Turns in one plane each, and the order they were made in; the first pair answered
turn Maf:
0.3 -2.0 -25.2 22.8 0.9 5.5 30.4 -10.8 12.8 21.9 2.0 -5.5 -> -5.6 0.9 6.1 43.7 -26.4 1.3 -16.5 -1.1 12.4 -1.0 -2.7 6.8
3.5 1.4 11.7 -11.8 -1.9 -4.5 1.6 10.7 -3.7 -8.9 -4.1 1.9 -> 4.2 1.4 3.0 -15.3 4.6 -1.9 14.5 8.2 -0.6 2.6 -3.4 4.2
2.0 2.4 22.1 20.7 -15.0 -10.3 -33.7 6.8 8.1 -12.3 -7.0 -0.5 -> 2.1 8.5 3.8 -28.5 20.8 -9.7 -25.0 5.9 -5.4 3.1 9.5 -17.0
turn lun:
2.1 -3.3 8.0 4.6 -6.2 4.9 21.2 1.5 2.3 -4.9 -14.6 16.5 -> 0.5 1.6 21.8 -0.6 -7.3 -6.8 -12.5 8.5 -1.7 -9.6 -13.9 12.5
-8.3 -6.9 -2.3 13.9 -1.6 -6.5 19.7 -15.0 2.9 8.3 -5.0 3.9 -> -5.2 -1.4 9.7 7.9 -8.1 -20.3 -16.9 -7.2 -4.9 -3.2 0.9 -5.3
7.1 -5.7 -0.1 -3.1 7.8 6.4 -28.8 11.9 -12.6 -5.3 10.5 -8.3 -> 6.8 -12.6 -15.6 -0.8 18.1 17.8 13.8 5.4 -9.2 7.0 4.5 -2.8
-3.5 10.2 11.0 -0.1 9.3 0.7 -13.8 9.2 -12.5 -9.5 -7.1 10.7 -> -1.6 8.7 1.0 -3.1 12.9 9.5 12.8 8.1 -6.3 -4.8 -11.9 15.5
turn zalaz:
-0.5 -6.6 28.5 8.1 -6.6 -0.3 8.0 7.2 6.3 -12.5 -32.9 26.1 -> 5.4 -0.1 -15.6 -23.6 28.9 -1.0 22.1 -5.9 -8.6 20.2 -2.2 -5.5
-6.7 -0.1 3.3 -30.5 17.9 5.8 5.1 20.2 -6.2 3.5 -10.4 1.4 -> -7.0 1.1 18.4 -15.6 2.9 14.3 4.3 18.7 0.2 -6.0 -21.8 13.4
4.0 7.1 -22.9 2.8 -19.1 -9.2 26.2 -3.0 26.4 5.4 -7.7 6.3 -> 11.1 16.7 -15.2 -23.2 -11.7 -23.3 -20.0 2.8 17.1 1.4 13.4 -15.8
Then:
Each pair is 2 to 3 turns apart.
-2.4 7.4 29.9 -23.8 11.8 2.7 -7.2 14.9 0.4 -16.0 -6.3 11.3 -> -4.3 1.0 -0.2 -12.1 21.5 11.0 36.9 -1.1 7.6 8.4 -1.9 8.8 -> zalaz then zalaz then Maf
1.9 -15.0 -9.4 33.3 -16.8 11.5 27.3 -11.5 18.3 2.5 -14.2 8.5 -> 0.4 2.1 20.5 -23.1 7.2 -7.4 -39.6 18.6 -7.9 -18.4 4.8 -9.5 -> zalaz then zalaz then Maf
-0.6 -4.3 10.9 31.5 -10.3 13.9 -8.3 -6.9 13.6 -34.4 -8.3 10.8 -> 5.5 3.8 -23.3 8.1 10.8 1.4 -22.1 -26.4 4.1 -12.0 25.7 -22.0 -> zalaz then Maf then zalaz
11.8 8.5 37.4 24.7 -44.1 -2.4 -14.9 19.6 -2.4 -5.3 -27.4 22.2 -> 13.6 17.0 24.9 -12.7 -23.0 -13.5 -56.3 23.9 -20.5 -2.8 1.0 -9.3 -> zalaz then zalaz
2.5 -15.7 -7.8 -13.1 25.4 17.1 51.8 -10.1 -1.8 -3.6 -9.0 12.2 -> -1.4 -8.5 37.5 -13.0 3.5 8.1 0.0 13.2 -5.9 -35.4 -18.7 26.8 -> zalaz then zalaz then Maf
4.2 2.9 32.2 -16.8 13.1 -16.1 -25.9 13.8 -11.1 -21.5 -16.8 -3.0 -> 5.0 5.3 8.6 -35.2 36.9 -11.4 -8.1 5.6 -14.8 -4.5 1.9 -21.7 -> zalaz then zalaz
